Each path is a new rotation, seen through one point. The rows after it are directions, each followed by how far the rotation turns it, in degrees per step (0 if it stays put).
Each turn is a multiple of 5 degrees from 10 to 175, or 0.
Each row of a path follows its step; steps can be skipped.
path 1
step 1: [-38.5  -2.0 -43.9  10.5  22.3 -25.4   2.1  -5.6   2.7   2.1  -3.6   0.2
  -5.7  10.3   0.9 -16.2 -13.8 -14.3   3.4   8.8  10.8 -19.3  -2.2  -6.0
 -33.6 -15.6   9.4  24.6 -12.3 -13.7 -10.2  34.8 -27.4  12.1  -0.2  32.1
  -2.1  18.0  22.8  17.1  23.3 -14.5  18.4 -14.0  -7.4 -34.0 -29.3  -1.0
   1.9  11.8 -21.1  12.2]
step 3: [  8.4 -19.9 -33.0  -8.7  15.8  -9.1   5.0  -5.2  -8.2  27.8   6.5 -24.9
 -18.4 -16.4  15.7  -1.2 -12.1  -2.4  17.1  -4.6  11.5  -5.7  19.2 -18.0
 -37.9 -15.2 -13.5  21.1  25.8 -27.6 -11.9  18.7   7.4  -5.6   0.3  -1.1
  10.7   0.5  -7.7  39.4  37.7  15.5 -29.8  19.4  12.8   7.9 -16.8  18.7
  -8.6  14.8 -12.2 -35.9]
step 7: [ 14.0 -17.7  -2.6  36.8  26.9  -0.9  -2.7  -0.1 -14.7   0.1   4.2   0.0
 -10.6 -14.9  -1.2 -45.7 -13.0 -26.8 -10.8 -16.3  19.9 -15.3 -11.3  18.3
   3.1   2.5 -14.4  20.5  22.6 -27.3  -0.7  17.2 -13.1  39.6 -36.6   7.1
  15.5 -11.0   8.0  17.4 -18.1  -0.5 -12.3 -15.1 -30.5 -16.0 -19.9   7.3
  21.5 -14.7 -21.3 -11.3]
step 13: [-14.5 -29.4 -25.3  21.2   0.2   1.9  12.0  40.5  -7.4  -6.7  14.1   5.3
  -6.6  14.7 -21.1 -27.5 -13.0 -36.6 -11.5   1.7 -19.0 -43.9  -7.7 -18.4
  24.9  13.3   9.2  23.6  -7.7   8.7 -13.1  22.4 -11.0  30.5 -10.7  17.4
 -16.8 -21.9  15.2 -20.4   3.7   5.1  10.1   7.4   1.8  -9.9 -22.2  -8.4
 -13.7  10.7 -13.6  19.7]
step 21: [  6.3  -8.8 -18.1  18.9   0.3 -43.0  10.8 -15.5   0.0   9.7  17.4   0.1
 -27.8  -6.1  -5.2  32.3 -16.2 -22.6 -30.3 -26.6   6.3  -2.4  19.5  17.1
  -6.8   2.7 -18.3  23.8  -2.7 -23.5 -15.6   8.6  12.0  16.2 -24.7  12.1
  13.6   4.7  -7.6  28.1  34.8   3.8 -11.7  11.6  37.7  -0.4  -3.0  25.4
  11.9   3.3 -34.4  -3.6]
step 24: [  9.1 -13.5 -13.2 -31.1 -15.1  -7.8  -1.1  -3.2 -23.9   3.8   6.1 -21.3
  -2.6 -16.7   9.6 -28.5 -29.6 -51.2  15.7   8.4  15.9 -12.0  -2.3  12.5
 -18.3  11.3   1.7  12.2   6.7  -7.1   7.6  16.2  16.0  -3.5  11.5  12.0
  -4.7  31.1   7.9  61.4   3.5  -4.7   0.9  12.0   5.6 -21.7   8.6   4.2
  10.6 -11.9  10.6 -35.8]
step 25: [ 36.7  -3.8 -10.9  19.3  39.3  -8.0  19.2  42.8  16.3   9.3  17.4   5.8
  -4.8   3.4   7.6 -10.6  -3.6 -32.3  20.6 -18.7  15.8 -38.2  11.7   9.7
  38.2  -2.1   3.0  14.0  17.1   0.7  14.1  14.4   2.1  10.8 -36.0  -0.2
   9.4  -1.4  10.9   1.9 -10.0 -22.9   9.5  -5.5 -12.2 -18.8  13.4  15.6
  10.1  -2.7 -24.9  14.1]
step 27: [ 15.2 -48.4  -3.2   1.0  23.7   1.4   3.9   4.9  19.7 -15.5  16.3 -19.3
 -13.1  -1.6  12.9   4.0   2.7 -33.7 -35.3 -14.2  17.3  -3.0   9.4  15.8
  24.0  18.3  22.4  47.6  -7.0  -2.8  -4.8  13.2  -6.5   7.7  18.3   0.3
  -2.8   3.1   6.4   0.2 -27.8 -13.9  -6.6  33.1  14.9  28.4 -10.3  11.3
  17.1   4.7 -21.8 -26.3]
step 31: [ -7.3 -12.6 -26.1  -7.1  12.1   8.7  32.7  20.1   0.2 -24.6  43.9   8.2
   3.5   0.1 -15.1 -24.5   8.4   7.5  -9.1  -0.3 -29.9 -35.0  -5.6   3.3
  32.0  13.7  15.0  27.7  -1.2  24.3   0.0  -8.4  14.4   8.9   2.7  41.0
  -2.4  12.6  20.9  25.6 -17.5  -9.4   3.6   7.3 -21.7 -12.5 -19.9   1.0
 -10.1 -19.8   8.8  26.9]
[ 10.1   1.8  -1.0   8.9   8.0   9.1  -4.8   4.6  -0.3  -9.5  -0.3  -7.8
  -6.8   2.4  -7.8   1.5  -1.3  -3.3  -3.2   9.3 -14.3   4.8  -3.7   5.8
   4.4   1.8  -2.2   7.6  -1.7   7.0  -4.7  -2.7   0.2   1.8   0.6  -5.8
 -10.5   5.7   2.1   0.1  -4.1   5.0  -0.2  -2.9  -4.8  -1.1   4.7   1.6
  -5.6   6.5   6.7  -3.9] => 20
[ 13.1  -8.1   9.3 -13.8  -2.3  -0.4  -6.5  -3.0  -8.3  -4.5  -5.0   3.5
  -3.2   2.4  -2.7  -4.5   5.1  -5.2  -2.5   3.0   0.9  -4.6   1.2   2.9
  -0.6  -3.0  -0.3   6.0   3.0   5.2  -1.8   0.6  12.7   1.2  -0.1  -3.6
   9.1   1.2   5.1  -7.4   2.5 -11.6  -2.2  -7.4  -2.6   3.3  -8.5  -1.1
  -2.5   3.6  -4.7   3.8] => 20
[ -3.6  -6.1  -4.6   3.7  10.1   7.3   6.5  -3.8 -12.9   0.0  -4.0  -2.8
   8.2  -7.4   8.0  -7.0   1.5  11.2  -6.3   7.3  -2.7   4.8   0.1  -2.4
   0.2  -1.0  -5.5   8.7   2.8  -4.0   0.7  -5.3   4.8  -5.4   3.8   3.5
   6.0  -3.0   3.3  -1.0  -7.7  -1.8 -10.5   5.9  -2.2   7.0   5.9  -1.1
   5.5  -1.7  -1.4   1.8] => 90
[ -3.2  -0.8  11.9   0.6   4.9  -3.2  -0.8   5.6   3.5  -8.9   1.8   1.3
  -6.4  -6.9   1.8   8.2   9.2  -3.0   0.5  -4.0  -1.7   6.4   1.5  -2.2
  -4.2   4.4  -0.3   2.6   0.1  -1.9   3.4   5.0  -2.5  -6.7   4.4   2.5
   1.4   0.0  -6.7  -4.6   5.8   3.9 -18.0   7.1   1.6  -2.0  -8.1  12.7
   2.0   6.2   4.6   5.5] => 60
[ -3.8  11.0 -13.2  -0.2  -9.3   0.8   1.4   0.2 -11.2  -5.5   2.2  -9.5
  -3.4  -4.5  -2.1   7.2  -2.4  -0.9  -4.3   1.2  -0.2  -1.1  -1.7  -2.7
  -9.7  -0.5   2.7  -3.6  -1.4  -8.3   2.7  -5.3   7.8  -7.5   0.6   0.1
  -1.9   6.2   0.6  -3.5  10.1  -5.2   5.2   1.8  -9.7  -3.4  -1.4   2.4
   2.0  11.0  -6.1   3.4] => 160
[  7.8   3.5  -1.9 -16.1  -4.8   0.2   4.8  10.1  -4.7   6.3  -0.1  -5.4
   7.6   4.2   1.7   3.6   3.2   3.6   9.3  -5.6  -6.8   2.1   6.7  -5.3
   6.1  -4.6  -1.2  -1.4   1.9   0.4  -2.4  -3.6   2.0   7.3   9.3  -3.4
  -0.6   1.6  -2.0  12.1   0.7   1.2  -8.1   0.4  -8.3  -7.5   4.6   2.3
   2.6   0.2   7.4   2.8] => 55
path 2
step 0: [  7.7  22.1  -6.0   7.9  18.2  -5.3  44.5  12.5 -14.5  25.8  -8.8  -0.6
 -12.8   8.6  20.6  -4.3 -25.4  22.2   9.4  -5.0 -11.0  17.8  -1.7 -20.2
   3.4 -10.9  34.8  13.7 -10.4   4.4 -23.0   2.2 -23.3   7.3 -37.2   1.8
 -19.8 -36.8 -18.2 -36.4   1.8  -5.4  25.2  20.7   9.3  27.5  15.6   4.5
 -23.5 -36.2  13.8 -15.7]
step 9: [ -0.2 -23.3 -25.0 -15.4 -25.6  -1.0  -4.3  11.8  -9.7  13.5   0.9  18.8
 -14.7  48.3   5.9  21.3 -48.6 -21.6 -31.8  -9.2 -10.9  -2.9   9.4 -29.5
   2.8  14.0  -2.8  -1.7   9.7  -3.1 -16.7 -39.2  -2.9  13.0  -5.0 -20.6
  -1.3   5.9  28.4 -16.6   5.2  -1.5 -19.0 -37.6 -10.8 -11.8  -3.7 -18.2
 -29.5  10.7  -5.4 -18.9]
step 17: [ 13.1  -1.4  -7.7  -4.0   3.0  -4.2  20.8 -16.4   3.0  49.3  29.8   2.7
 -15.5 -17.1  42.5 -29.5  14.7 -18.5 -12.7  38.9  -1.7 -16.7   0.5   4.5
  -2.5 -30.3  20.7  -2.1 -10.5   1.6 -36.2  -5.0  10.3   2.1 -18.2  26.4
 -10.8  -6.0 -21.2   7.6  14.8   9.4  -1.0   0.1  18.7  13.1  40.0  12.5
 -22.9  -7.7  33.2   0.4]
step 19: [-48.1   2.5 -28.9 -10.5 -10.8  33.3   4.4  29.4  -7.0  -1.9  17.9   2.1
 -24.8  15.2  -8.1  -7.4 -28.1  -2.3  11.8  -3.4  17.6  28.5   4.8  -1.5
  34.7  -6.1  30.2  18.2  14.0   8.3 -19.7  -7.6  -7.0   8.0 -25.7  29.8
  14.5   1.2  15.8  -5.7   2.5   5.9  23.6  26.5   3.3   0.0  20.3   5.8
  28.6   4.6  34.7  19.6]
step 21: [-26.0 -26.3   8.8  -8.9  28.0  29.8 -17.3   4.8  -1.2  27.0  37.1 -23.5
  -2.6 -14.7  -1.2  13.5 -24.7  -1.6 -21.3 -15.5  14.3  -6.2  16.3 -22.0
 -22.8 -13.0 -32.0 -14.3   9.0   5.4 -30.7  -4.1   9.0  10.0  -2.9  11.4
 -30.1 -42.3   6.5  -5.6 -12.0  -1.5  13.5  -3.3   6.2  20.7   9.6  41.9
 -13.5  19.9 -19.7  16.0]
step 22: [-16.0   0.2  -4.9   7.9  20.0   2.4   0.6  15.3  41.8   8.4   5.5 -17.9
 -19.0   1.4 -19.9   5.3  -5.6  12.8   3.9  -0.6 -29.2 -13.0   8.2   8.6
   4.5  -3.9 -11.7  12.7 -14.2  -3.6 -21.0 -23.2  35.9   5.3 -20.5  12.3
 -43.6 -39.5  16.9 -42.0   8.1 -14.7   0.3 -30.0  32.0  25.2 -18.6 -31.0
  -4.6   6.1  -5.5 -14.7]
step 23: [ -1.8  32.1   4.2  -4.9  36.2   5.2  13.9  18.7  14.0  14.9  29.3  -7.2
  -6.2  15.7  25.8 -16.0 -12.6  -5.0  10.3  -9.4  -7.8 -15.1  -7.9  12.0
  -2.7  -1.1  35.6  -3.4 -57.8   0.2   8.5 -10.8  -6.3   7.5 -32.3   9.7
 -10.4 -31.1  10.3  17.0  32.4   9.8  27.7  -7.7  46.6  -9.8  11.3  -3.0
 -12.9  11.8  -0.1  -0.1]
step 24: [-20.2  17.1 -23.1  -8.8  22.6  22.6 -18.3   9.5  21.1  -4.8  -2.8  14.9
  -9.7  16.5  34.5 -37.4  -5.5  -6.6 -16.8 -24.6  -3.8 -12.4  18.9  20.7
 -25.0 -15.3  -6.2  -0.9 -26.9   9.3 -15.9  22.1   6.3 -10.4  29.5  10.5
  23.2  -9.5   6.7   8.4  19.4  49.6  20.8 -33.0  -4.1 -15.0 -14.5 -35.7
  13.1   5.6  -0.4  -0.5]
step 30: [  9.3  17.2  10.6   3.4 -40.1  16.2 -22.3  39.9 -13.2  -3.4  15.8 -13.4
  -7.1  12.3  23.2 -38.8  -2.7 -11.0 -23.7   3.5 -44.0   6.6  11.7  20.4
 -48.5  -6.8  17.1   2.3  16.1  -2.2 -23.3  -8.4  -5.2 -20.9   1.9   9.8
  26.8 -21.6  -8.5  24.5 -29.5  17.7   3.4  -5.5  -7.9  -4.5  -3.8 -16.8
  -8.7  -0.3   2.2  14.5]
[  4.8  -0.8   2.5   7.1 -11.8  -5.5  -4.0   1.1   1.5  15.6   3.4  -6.8
  -3.2  -1.9  -4.2   1.0   7.4  -1.5  -4.5   3.6   2.1  -5.4   0.8   3.8
 -15.8  -1.7   1.2  -6.8   4.8   4.5  -1.7  -5.0  -4.1  -1.5   0.6   9.3
  -6.1   1.6   1.0 -15.5   2.3  -2.9  -3.8   3.6   1.5  -1.8  -1.5   2.0
   0.8  -3.0  -6.7   2.4] => 80
[  5.8   0.9  -1.3  -0.5  -6.6   4.8   6.2  -5.8  -3.5   4.2  -7.6   2.3
 -12.6  -0.2  -2.4  -5.5  -6.5   1.0   9.0   0.0   2.7  -3.2  -4.3  -1.1
   0.7  -2.2   5.9  10.0   8.3   0.3  -3.7   2.8   3.7  -7.9   3.7   2.6
  -3.6   1.2  -4.1   3.6  -5.5  -4.5   2.0  -9.7  15.2  -6.2 -10.4   7.8
  -2.0   3.5  -2.1  -3.2] => 130
[ -5.4  -5.2  -4.4  11.1  -6.1  -0.7  -0.3  -1.7   4.4  -3.4 -12.5   5.3
   0.9   1.7   6.2   3.5   7.8   5.5   6.2   4.0  -6.3  -2.0   4.8   7.0
   0.3   1.0  -7.6  -6.4   0.1  -3.3 -14.1  -5.4   3.0   4.9   4.3   0.7
   2.1   2.6   6.1   2.1  -0.3  -3.2   5.7  -8.6  -3.5  -2.9  -9.9 -11.1
  -3.5  -4.3   0.0  -3.3] => 170
[  6.1  -2.5  -6.2   2.0   2.0  -0.4 -12.4  -6.0   1.3  -2.2   3.4   2.4
  -5.6   3.1  -9.8   2.8   0.8  -0.1  -6.6  -4.2  -0.3  -3.1   0.3   2.8
   1.9  -5.8   3.2   9.8  -2.5  -5.1   0.1  -6.0  -0.7  -5.5   5.1   5.6
   8.7  -6.9  -3.4   5.6  -4.9  -1.0 -12.2  -5.8   1.4   6.7   1.6 -12.9
   0.8 -11.8  -4.1   6.4] => 175
[ -3.3  10.5  -3.5  -1.6  -1.9  -0.8  -8.7  -0.9   4.0  -0.5  -9.2  -1.7
   3.6   2.1   4.8   8.3  -7.2   1.8   3.2   0.7   8.0  -1.8   7.1  -4.3
 -11.8   3.9  -2.2   1.8  -4.6   5.8   5.9  -5.0   6.5   2.8  -4.6  -6.5
   8.2  -3.2   0.0  -0.5   9.3   4.4  -5.0  -8.0   9.7   0.7  -1.2  -2.2
   3.7  11.0  -8.2   3.6] => 20
[  2.9  10.4  -2.4  -4.5   1.2   0.9  -0.4 -11.9   6.2  -9.8  -0.6 -15.1
  -7.5   0.5   0.1   6.9   4.9   3.7  -7.9  -5.5  -0.7  -3.8   2.9   3.0
  -7.3   5.1   0.0   8.0  -2.6  -2.2   3.2  -3.1  -1.6   3.2   3.9  -2.4
  -8.9   8.2   6.6   1.0  -1.5  -3.5   3.8  -3.2  -5.0  -3.6  -1.8   5.6
   3.3  -3.7  12.5  -2.0] => 170
